First come named moves, each a turn or a mirror, each shown by rows before and after it. For each pair of rows after them, which moves, in which order, take the first row to the second? The first pair is done for you.
pozed:
17 12 -22 10 -29 5 32 8 -13 -11 24 -4 9 21 -26 -31 -> -23 27 35 -21 -7 -7 6 48 13 -1 -1 15 -17 5 -9 1
1 31 -1 18 9 6 -2 10 -14 9 9 4 -20 -35 -39 -1 -> 3 28 -4 19 8 7 -1 8 -16 9 11 3 -19 -35 -40 -3
-16 6 2 -14 -4 -5 3 15 1 -15 -4 23 -10 -11 2 0 -> -1 0 -22 0 -13 0 14 -1 -10 -20 9 16 0 -5 -6 -12
Vikog:
-29 19 32 -21 -12 -5 -6 43 26 2 -24 14 -25 1 18 0 -> 7 -7 11 4 32 -32 -23 3 -9 34 -9 -21 8 -45 -5 22
0 7 -8 -1 19 1 -11 -4 3 1 -7 -21 9 -7 -4 16 -> 3 15 -22 3 -1 8 5 0 0 -7 0 -20 6 6 -11 -1
28 -24 -33 14 -41 33 26 -27 -6 -35 5 -2 12 37 12 -36 -> -9 -30 28 -14 -11 32 -13 -11 29 -34 -29 18 -4 32 56 5
Tafo:
-23 36 9 -11 -4 -7 11 36 3 7 -6 7 -21 -5 -10 -4 -> 5 27 -27 9 -13 -5 24 13 -18 7 11 -8 -2 -3 -26 -20
15 -5 19 1 2 -12 -18 -14 -4 -13 6 4 -9 3 11 15 -> 11 5 23 -3 3 -19 -15 -2 -6 -7 7 6 -15 -4 4 15
4 -3 4 34 -3 -12 -30 -22 -35 -26 -28 9 -5 -29 1 0 -> -5 0 14 30 -1 -13 -35 -16 -29 -28 -34 14 -10 -30 6 4

(two moves a pair)
18 -4 -19 13 -6 1 22 -10 -28 -2 18 -22 15 -9 -18 -15 -> -14 -19 32 -9 12 12 -13 -7 9 -13 -16 1 3 3 34 14 : Tafo pozed
-5 -8 -30 9 35 -19 -11 -18 -18 28 3 -16 4 -1 -13 1 -> -9 12 -40 7 5 -12 13 1 -18 16 12 -9 -7 15 -26 -24 : pozed Vikog
-17 10 -6 1 -39 22 20 9 6 -30 1 16 -14 32 9 -32 -> -26 18 31 -10 20 -25 -11 28 -5 20 -5 3 -17 -35 -14 13 : Vikog Tafo
-30 6 43 -7 -5 1 -6 19 22 9 -11 5 0 6 17 8 -> -18 -7 24 2 -22 19 0 -2 23 -9 -9 6 10 29 29 -5 : pozed Vikog
26 -10 -18 12 1 -3 15 -19 -22 4 9 -13 9 3 -5 -5 -> -4 5 9 -8 -19 11 16 11 5 -13 -6 11 -16 28 15 -9 : Vikog pozed
-2 1 15 5 8 -31 -5 -8 -1 22 10 10 1 -17 -10 12 -> 12 -9 -11 16 -15 -8 8 -28 -2 -1 16 11 10 12 -3 -11 : Vikog Tafo
-18 -13 3 -4 1 -2 -13 -14 5 -22 -3 6 10 5 14 14 -> -16 10 -3 -6 -2 -20 2 10 -10 -6 11 0 2 -14 -20 6 : Tafo Tafo
16 -43 -46 16 -26 16 11 -19 2 -26 14 -16 9 19 16 -9 -> -35 -4 16 -24 -19 1 0 48 31 -15 -8 11 -31 6 22 11 : Vikog Tafo
7 -9 -8 -18 7 -5 -15 -29 -12 1 0 1 8 -3 4 -13 -> -8 5 9 -30 11 -13 -18 -8 -6 7 -5 7 -5 -11 1 -5 : Tafo Tafo
5 5 -15 4 -19 4 13 4 -5 -9 12 -4 -2 9 -11 -18 -> -1 14 -7 -1 -13 -5 12 15 -6 1 12 -3 -8 -5 -19 -14 : pozed Tafo
5 21 -30 -8 -31 30 -1 1 25 -11 7 -22 13 46 16 -23 -> 16 -5 -27 -1 -6 27 -22 -28 23 -4 2 -32 30 35 33 -4 : Vikog pozed
-2 19 28 -19 13 5 14 45 13 15 -13 10 -21 -8 16 13 -> 44 -5 -32 18 0 16 32 -2 -17 8 12 -15 13 1 0 -11 : Tafo Tafo
-8 -15 -9 -2 -11 8 -6 -22 6 -20 -12 6 -4 18 9 -6 -> -23 -4 14 -14 6 -8 -16 -2 9 -3 -18 8 -16 -4 5 10 : Vikog Tafo
22 7 -1 2 2 -29 -4 2 -7 26 -2 -17 6 -17 -22 23 -> 18 10 -18 3 -40 3 19 1 5 -8 -1 -1 -1 30 -7 -9 : Tafo Vikog
-17 3 -19 2 -17 10 -11 11 12 1 10 4 -2 18 -15 20 -> -7 -4 -24 9 -5 2 -17 1 4 10 14 -6 6 6 -21 26 : Vikog Vikog
23 9 -11 2 -28 -1 14 -4 -3 -18 7 13 1 14 -15 -8 -> 16 3 17 -6 11 -21 -15 -1 -2 7 -4 7 2 -20 -11 26 : pozed Vikog
-2 -15 -3 -3 17 -10 -14 -10 22 -16 -4 2 7 16 4 14 -> -1 -7 -14 -3 -2 -4 2 -5 20 -23 2 4 4 28 -5 -5 : Vikog Vikog
-10 1 -4 -6 19 0 -5 -13 21 -4 3 -13 -2 -19 19 11 -> -5 11 -14 -3 16 -8 4 -4 11 4 11 -19 -2 -28 -1 6 : Tafo Tafo
-1 -4 28 -5 18 -13 -13 22 -2 6 -8 2 6 -11 17 17 -> 24 -23 -5 16 8 0 -4 -10 -15 -4 3 -9 26 2 16 1 : Vikog Tafo
18 -15 -23 20 -4 9 11 -14 -7 -4 13 -4 12 9 -13 -7 -> 13 -9 -7 15 17 -12 -1 -2 -11 16 12 -8 8 -18 -23 11 : pozed Vikog
3 -13 8 8 24 1 -8 -11 11 3 5 -17 16 -13 -6 11 -> -2 -2 14 3 25 -3 -5 1 12 7 4 -14 9 -19 -10 13 : Tafo Tafo
3 35 -9 9 -20 3 20 34 -13 -5 6 14 -22 8 -22 -23 -> -18 27 26 -5 -2 4 -5 39 7 -6 -15 25 -30 6 7 0 : Tafo pozed
22 -33 -8 18 26 8 -20 -45 -5 -1 -6 -20 23 -10 12 12 -> -14 -11 19 -7 -7 31 -11 -10 30 -27 -23 12 -7 29 37 -2 : Vikog Vikog
-21 21 -10 10 -8 -49 -1 26 -5 27 -26 3 6 -11 1 13 -> 4 -12 -37 30 -12 -28 -5 -19 -8 9 -24 -5 31 11 20 7 : Tafo Tafo
-48 -19 48 -31 -27 -2 -34 11 15 19 -14 10 -11 -20 34 20 -> -30 -33 9 -14 -67 30 -11 -13 14 -14 -2 13 -2 24 42 -16 : pozed Vikog
8 20 -21 16 -13 8 3 0 15 -5 -13 -10 2 6 9 12 -> 8 14 -19 14 -10 8 -3 -4 15 -5 -16 -10 4 4 13 16 : Vikog pozed
20 -6 -24 8 -20 1 15 -14 -9 12 9 -7 5 22 -5 -14 -> 10 -24 1 4 -2 6 -11 -22 9 8 -11 -1 8 24 26 9 : Tafo Vikog
25 -5 -14 12 20 -21 3 -10 -23 20 17 -24 23 -24 -24 8 -> 3 -21 23 -3 35 -9 -28 -16 7 8 -11 -7 18 -11 21 33 : Tafo pozed
2 12 -16 30 -1 11 32 -23 -10 4 -6 7 1 0 -10 -30 -> -10 10 -5 24 -5 21 27 -21 6 -7 -16 17 -5 16 8 -28 : Vikog pozed
31 -6 -10 -4 -20 -5 16 -13 -19 0 38 -20 -19 -8 -6 -13 -> 5 -18 33 -24 -2 4 -11 -9 10 -9 10 -3 -27 -1 37 13 : Tafo pozed
34 -16 -19 21 50 -21 -3 -14 -7 37 0 -15 12 4 7 26 -> 40 -1 -49 28 5 -1 31 -7 -9 13 13 -8 7 38 -2 -14 : Tafo Vikog
-31 20 29 -25 10 -34 -17 16 4 28 -23 0 -22 -20 -3 17 -> 10 -29 -21 8 -12 6 -11 -55 -1 -8 -17 -10 17 26 29 -6 : pozed Tafo
7 -34 13 0 30 4 -19 -36 4 9 -10 -11 11 -11 31 40 -> 25 -17 -38 15 -24 22 28 -33 -9 -14 17 -12 8 22 6 -11 : pozed Vikog
4 0 -7 0 -4 -6 10 -2 -14 12 17 -6 -8 -20 -12 -3 -> -9 -10 17 -9 7 -1 -8 -4 3 7 1 3 -12 -15 12 13 : Tafo pozed
29 -22 -12 18 -4 -10 -14 -25 -11 3 13 -20 36 3 8 -13 -> 14 -29 11 7 0 -1 -27 -23 8 -7 -3 -7 30 14 34 -3 : Tafo pozed
20 0 -21 14 -1 0 11 -4 -17 -2 11 -15 14 7 -19 -10 -> -5 -12 19 -3 15 8 -16 -1 13 -10 -17 4 6 16 21 13 : Tafo pozed
-10 2 0 -22 -7 -2 23 -3 -29 2 22 12 -31 19 25 -31 -> 6 -19 -11 -9 7 -3 13 -31 -40 7 26 -1 -13 11 28 -24 : Vikog pozed
-1 -1 -12 4 -15 8 8 -8 -4 0 6 -1 6 8 -5 -18 -> -16 3 11 -9 -11 9 -2 4 9 -2 -5 8 -5 9 8 -7 : Tafo Tafo
15 8 -13 8 -7 4 8 16 -9 17 3 7 -19 -2 25 -7 -> 11 5 -5 6 6 -1 -2 15 -6 23 -2 5 -18 -10 30 4 : pozed Vikog
14 26 14 5 4 -29 -21 18 -11 -5 -13 27 0 -16 -14 35 -> 12 31 -1 7 -31 -6 1 21 -5 -29 -8 36 -4 20 -7 10 : pozed Vikog
8 14 -3 2 -3 -11 -1 17 -5 -3 15 -10 -1 -6 -22 -15 -> 10 13 -7 3 -7 -7 1 15 -5 -9 16 -10 -1 -1 -20 -19 : Vikog Tafo
-10 4 -8 0 -13 9 8 16 2 -10 6 -8 -8 21 -4 -12 -> 5 -11 -10 10 14 -7 -7 -4 -12 8 10 -24 7 -4 -10 5 : Vikog Vikog
7 -18 25 -8 -38 30 10 8 29 -27 -8 17 -1 37 27 4 -> 20 -42 34 -1 7 12 -20 -19 18 -4 -14 0 18 3 30 37 : pozed Vikog
22 -34 -4 16 11 26 -6 -25 15 -23 -4 5 16 24 29 8 -> 35 -33 -16 25 23 11 -4 -31 -3 -8 8 -10 25 4 7 11 : pozed Vikog
7 15 -13 -1 -32 -7 -4 9 8 -2 8 22 -10 8 -6 0 -> 19 2 -13 6 -6 -18 -17 -8 -5 12 10 9 3 -14 -9 16 : Vikog Vikog
15 -10 2 12 17 8 6 -35 9 -1 -17 -1 3 1 20 2 -> -1 2 15 1 7 12 9 -18 19 -7 -23 11 -9 9 27 0 : Vikog Tafo
-19 -13 19 -11 8 14 -21 12 22 -13 -16 14 -8 1 21 10 -> 10 2 -30 10 -12 3 14 9 -13 -4 19 -7 2 -8 -28 -21 : Tafo pozed
-25 -7 15 -12 -11 1 -11 -4 7 -11 -4 14 -2 -6 18 10 -> -5 1 -18 2 -24 -6 12 -5 -16 -4 15 0 6 -14 -14 -11 : Tafo pozed
20 28 -12 2 -20 -28 26 10 -15 12 6 -20 11 3 -45 -15 -> 30 15 -20 9 -16 -25 22 -6 -17 9 8 -25 20 3 -41 -13 : pozed Tafo
-17 6 21 -10 4 -6 0 -5 -1 -6 -15 -2 -6 -8 10 16 -> -6 -8 7 -1 -2 6 2 -22 -1 -16 -12 -4 3 6 18 7 : pozed Tafo
5 -10 7 -11 -8 15 -4 -32 33 -9 -12 11 -2 4 -3 -4 -> 10 -6 8 -9 11 -6 -7 -29 17 12 -4 0 3 -26 -24 6 : Tafo Vikog
-11 -38 32 -4 18 3 -37 -12 27 -27 -34 11 29 16 42 12 -> -28 -19 48 -17 14 -4 -33 16 34 -22 -36 19 10 10 35 12 : pozed Tafo
6 4 -21 -1 -39 14 16 6 3 -30 3 10 -11 31 -11 -31 -> -13 9 2 -12 -34 14 6 19 17 -31 -9 22 -22 31 0 -21 : Tafo Tafo
-15 15 -7 -5 -2 -12 25 23 5 5 18 -2 -13 -2 -21 -6 -> -10 4 -1 -3 21 -22 11 11 -1 16 15 -10 -4 -19 -21 11 : Vikog Vikog
-18 31 -11 -19 -28 -15 0 68 -18 -3 26 -21 -3 17 -15 -25 -> 0 20 -18 -7 -1 -33 -11 51 -36 19 32 -39 13 -12 -27 -10 : Vikog Tafo
19 -7 -16 6 -6 8 6 -14 -7 -9 3 -11 6 4 -2 -11 -> -8 6 20 -14 4 4 -5 11 11 -4 -13 4 -11 0 11 3 : Tafo Tafo
-10 42 21 13 -25 0 13 33 -7 6 12 4 -33 -28 -30 -2 -> 20 21 -7 35 -13 -5 11 -1 -28 12 23 -18 -8 -40 -39 -2 : Vikog Tafo
15 -11 0 5 8 13 1 -10 -16 -2 4 -9 -3 5 -2 -12 -> -2 0 15 -6 0 15 4 8 -4 -6 -3 3 -16 13 3 -13 : Vikog Tafo
-25 35 7 -19 -27 -7 25 46 4 5 0 17 -24 6 -18 -21 -> -35 13 40 -28 7 -9 -12 32 20 8 -23 21 -20 -4 15 11 : pozed Vikog
-9 8 14 -23 -20 -12 -2 29 21 8 -8 1 -14 -1 -10 -1 -> 14 3 -13 -8 -19 -18 8 13 -1 17 7 -16 2 -11 -34 -8 : Vikog Vikog
13 1 -14 10 20 -7 2 -3 -17 6 11 -12 10 -15 -22 5 -> 7 -4 -18 9 -7 20 11 -8 -1 -23 5 2 5 23 0 -14 : Tafo Vikog
21 -22 -33 17 -12 20 21 -31 -4 -14 13 -6 26 1 -2 -15 -> -1 -34 15 -2 22 13 -16 -28 18 -7 -14 4 19 -13 31 23 : Vikog Vikog
-3 -17 -1 7 3 2 -14 -15 7 -15 -11 -2 -2 23 29 15 -> 5 -12 -20 13 -13 5 2 -15 1 -19 0 -5 -1 31 18 -2 : Vikog Vikog
7 1 -14 11 -19 5 33 -5 -3 -8 13 2 5 17 -13 -23 -> -15 -1 19 -6 -12 12 13 4 22 -13 -7 19 -8 23 15 -6 : Tafo Tafo
7 -18 2 13 17 9 -12 -13 13 8 -13 7 -2 3 19 6 -> 21 -12 -22 22 4 7 6 -15 -1 10 2 -1 3 2 -5 -9 : Tafo pozed
14 -34 -30 30 25 -15 -9 4 -21 8 -16 -6 24 -29 -15 6 -> -29 -17 12 1 7 6 -14 40 19 -15 -41 28 -7 2 20 8 : Vikog Vikog
-12 10 20 -11 -6 -12 -6 21 -6 0 -10 8 -4 -6 -6 4 -> 14 -8 -4 7 2 -13 -7 -8 -24 3 1 -9 16 -12 -13 2 : Vikog Tafo
-1 -28 19 -7 17 -25 -15 -11 -6 -2 -7 -13 -5 6 20 10 -> -14 -14 26 -15 11 -33 -10 10 -5 3 -8 -7 -16 0 10 9 : Vikog pozed
29 -21 -11 13 -1 6 26 -3 -1 7 28 8 38 13 -14 -3 -> 22 -13 4 6 18 -12 16 10 -4 28 25 5 33 -11 -24 13 : pozed Vikog
7 -25 20 -3 3 9 -26 -18 15 -27 -7 -6 2 29 22 14 -> 19 -19 -7 7 -20 14 -4 -19 4 -35 9 -9 3 41 6 -10 : Vikog Vikog
-7 -10 24 2 5 18 -4 16 24 -2 -2 -18 -4 12 5 -1 -> -5 -11 17 4 1 21 -2 13 23 -7 -2 -17 -2 16 4 -6 : pozed Tafo
-21 1 15 -9 14 -9 -7 0 13 11 -9 19 -17 -11 1 9 -> 5 -18 -14 12 17 -4 -4 -33 -2 11 1 4 5 -11 -5 1 : Vikog Tafo
-23 15 20 -20 -1 3 9 22 17 -6 8 14 -13 15 10 -25 -> 0 -1 11 -7 36 -22 -7 -2 -8 22 17 -10 8 -25 -9 -4 : Vikog Tafo
-28 -15 24 -25 4 12 4 15 39 -13 -16 45 -1 34 37 12 -> -12 4 18 -19 42 -39 3 26 -1 40 7 15 7 -36 -22 30 : Tafo Vikog
12 -33 -11 -3 17 6 -11 -31 -7 7 -38 1 13 -56 43 8 -> 4 -29 -17 -7 -17 30 6 -25 8 -20 -41 16 4 -18 60 -15 : Vikog Tafo
-2 15 -1 -1 -4 -9 13 18 -5 6 5 7 -4 -7 -15 -2 -> 13 -2 -17 11 -7 2 14 -6 -8 -4 8 2 11 4 -6 -8 : pozed Tafo
4 7 -22 0 -16 -6 11 0 -8 5 15 2 -12 6 -7 -20 -> 2 11 -18 -1 -10 -11 10 6 -9 11 16 1 -13 -3 -12 -15 : pozed Tafo
13 -14 -17 10 5 12 -7 -24 -1 -11 -13 3 13 17 19 -3 -> 13 -11 -22 12 -2 14 -1 -21 -1 -12 -8 4 10 20 14 -9 : Tafo pozed
-1 -20 2 -8 -2 24 -1 5 33 -34 -1 27 23 45 28 -17 -> 33 -33 -31 14 13 10 4 -21 0 -16 19 2 46 22 1 -18 : Vikog Vikog
0 21 -7 5 8 -21 4 12 -10 34 16 -10 7 -22 -35 17 -> 13 11 -36 16 -25 7 22 -8 -9 4 22 -7 14 17 -23 -12 : Vikog Tafo
15 4 -5 3 0 -4 1 -2 -13 3 9 -18 1 4 -17 9 -> 8 11 -1 -1 -4 -5 3 6 -10 4 8 -14 -5 2 -21 8 : pozed Vikog
-19 1 0 8 -36 39 23 -3 21 -44 27 16 -18 23 36 -4 -> -16 13 -11 11 -44 32 37 8 10 -38 37 11 -21 18 18 -14 : Tafo pozed
10 -2 6 -12 31 -21 -29 -23 10 13 -5 -10 1 -9 10 7 -> -6 20 1 -21 -13 -2 -2 2 24 -11 -4 11 -17 26 14 -22 : Vikog Vikog
-17 25 -11 10 -26 -23 50 20 -12 16 23 -15 -12 6 -9 -40 -> -20 28 0 6 -7 -37 39 27 -14 28 21 -19 -12 -14 -17 -27 : Vikog Tafo
13 -34 8 3 24 -23 -25 -36 -20 1 -9 5 14 -1 2 12 -> 22 -15 -22 12 -5 -24 6 -25 -35 -2 12 0 10 7 -29 -19 : Tafo Vikog
0 2 3 -1 3 1 4 6 -3 1 -6 -1 0 -8 -7 5 -> 5 -2 -4 3 -1 5 7 0 -6 -3 -4 -4 6 -4 -6 2 : Vikog Tafo
10 7 12 -6 -1 13 -9 3 14 -5 -1 6 0 11 5 8 -> 15 4 11 -3 9 4 -14 0 7 3 1 0 4 -2 0 15 : Vikog Tafo
-19 19 -4 -5 -22 0 13 24 3 -8 -1 10 -26 10 -2 -18 -> -27 3 20 -11 6 -4 -13 16 13 -2 -17 12 -23 -1 19 9 : Tafo Vikog
-16 -29 12 -10 31 25 -3 -39 18 -1 8 -14 -3 -15 9 27 -> -28 -20 24 -19 31 20 -4 -23 22 0 4 -8 -13 -19 8 29 : pozed Tafo
10 -6 -18 8 -21 12 14 -12 -8 -12 5 -2 9 10 -10 -13 -> -8 -10 11 -5 -12 18 -4 -6 12 -18 -15 11 -1 17 17 3 : Tafo pozed
-16 -32 25 -22 13 36 -32 -21 48 -25 -24 7 -8 37 58 20 -> 13 0 -2 -8 52 -35 -18 2 -14 48 18 -36 0 -55 -40 31 : Tafo Vikog
-13 -11 15 -5 9 5 -13 -5 6 -7 -13 -5 6 -4 24 12 -> 8 -3 -19 10 -5 -1 10 -8 -17 -2 8 -19 15 -8 -8 -10 : Tafo pozed
16 -9 -5 9 -8 14 -7 -8 -4 -7 7 6 10 14 15 3 -> -2 5 18 -4 -4 6 -13 14 6 -2 0 14 -5 8 16 11 : Vikog Tafo
14 -7 2 18 -6 26 -13 -31 -2 -5 -6 -21 18 5 -8 -3 -> -9 20 31 -1 7 4 -16 8 3 13 -11 -14 -4 -20 -23 9 : pozed Tafo
-17 27 22 -18 -9 -16 9 32 18 0 -4 9 -14 -4 -3 -1 -> 13 -8 -17 6 -22 11 15 -18 11 -24 4 2 13 25 16 -17 : pozed Tafo
-36 29 6 -10 24 -10 18 15 -10 14 -8 -4 -12 -28 -20 16 -> -2 -12 -31 17 10 21 20 -44 -14 -13 -3 -13 20 6 6 -1 : pozed Tafo
7 20 -26 1 -10 2 21 13 -18 2 20 -21 -4 3 -35 -18 -> -7 2 16 -10 37 -14 -20 7 -7 18 -4 -19 -3 -23 -9 25 : Vikog Vikog
1 -6 20 -4 -5 28 -16 -20 -8 -18 -8 1 7 -10 19 11 -> -5 0 30 -8 1 19 -19 -11 -9 -9 -10 0 3 -19 14 17 : Vikog pozed
16 -10 -27 11 -17 11 22 -12 -9 -8 14 -7 5 19 -8 -24 -> 7 -9 5 1 30 -20 -8 -4 -11 26 4 -15 6 -28 -13 15 : pozed Vikog
8 18 -29 4 -19 18 21 17 5 -23 -6 19 -19 26 11 -11 -> -2 26 1 -9 21 -16 -2 35 -1 12 -12 12 -25 -24 -4 23 : Vikog Tafo
-12 23 11 -6 10 -15 6 12 5 7 5 5 -16 -20 -16 11 -> -8 27 2 -2 -2 -12 17 13 2 4 10 4 -16 -13 -22 -1 : Vikog Vikog
-3 -10 8 -4 -15 19 -6 16 7 -2 -17 11 2 14 21 0 -> 2 -5 11 -2 10 -7 -12 19 -9 22 -11 -3 5 -19 0 13 : Tafo Vikog
10 18 8 20 27 -23 -15 3 2 31 -7 4 -16 -29 -1 13 -> 14 31 -20 25 -21 0 19 9 2 5 7 10 -23 6 -8 -27 : Tafo Vikog
-14 -3 -12 -5 -24 2 3 7 22 -4 9 4 -1 7 5 -15 -> -16 -1 3 -9 -1 -16 -11 13 16 17 7 -3 -2 -21 -5 4 : Vikog Tafo
-6 -16 28 -9 15 12 -1 -13 10 -1 -23 11 1 17 49 11 -> 4 -22 25 -4 31 1 -8 -22 0 11 -20 -1 9 1 42 19 : Vikog Tafo
29 -16 6 -2 4 -7 5 -28 6 7 -19 -6 21 19 28 -9 -> 9 -2 29 -18 2 -9 1 -6 19 8 -29 6 4 19 33 -2 : Vikog pozed
-14 4 13 6 20 -18 -11 25 -5 13 -12 1 -14 -13 12 9 -> 8 -22 -11 25 10 4 -10 -13 -8 -6 -10 -5 4 12 29 -4 : pozed Tafo
-13 -9 9 -2 36 1 -11 15 22 7 -24 28 8 -12 13 -4 -> -4 -6 -2 3 43 -10 -8 15 7 21 -15 17 13 -28 -5 -4 : Vikog pozed
18 -37 -9 4 18 25 -33 -46 7 -3 -11 -15 17 17 25 37 -> -9 -17 10 -15 -6 38 -25 -16 30 -19 -22 7 -4 40 39 29 : Vikog Tafo
22 -26 16 -6 25 -5 -27 -18 0 5 -2 -11 10 -6 9 19 -> 32 -10 -20 3 -18 10 9 -11 -8 -14 16 -7 7 21 -9 -22 : pozed Vikog
-2 19 -9 -11 -1 -17 9 1 5 -25 1 8 -15 -11 -7 -11 -> -8 12 2 -15 4 -12 0 -4 14 -29 -7 12 -15 -7 8 -2 : Tafo Vikog
8 21 -20 -1 -4 -16 25 11 -12 15 19 -4 7 -9 -29 -15 -> -9 9 18 -14 27 -24 -7 10 5 25 -2 1 4 -24 -5 20 : Vikog Vikog
11 -12 -11 8 13 -3 -13 -9 -10 -2 -5 -9 1 -5 -8 8 -> 2 -5 -10 3 -8 12 -4 1 2 -18 -8 4 -8 20 2 -6 : Vikog Tafo
-19 12 24 -13 3 -27 31 27 28 10 -16 8 -28 -5 -2 -11 -> 22 -12 -13 15 21 -34 31 -13 -1 23 3 -19 4 -24 -20 -13 : Vikog pozed
22 -17 -38 16 -3 -5 -11 -34 -23 6 10 -20 17 -11 -4 -1 -> -2 -28 -2 1 6 7 -34 -33 5 -6 -16 -3 8 3 36 21 : Tafo pozed
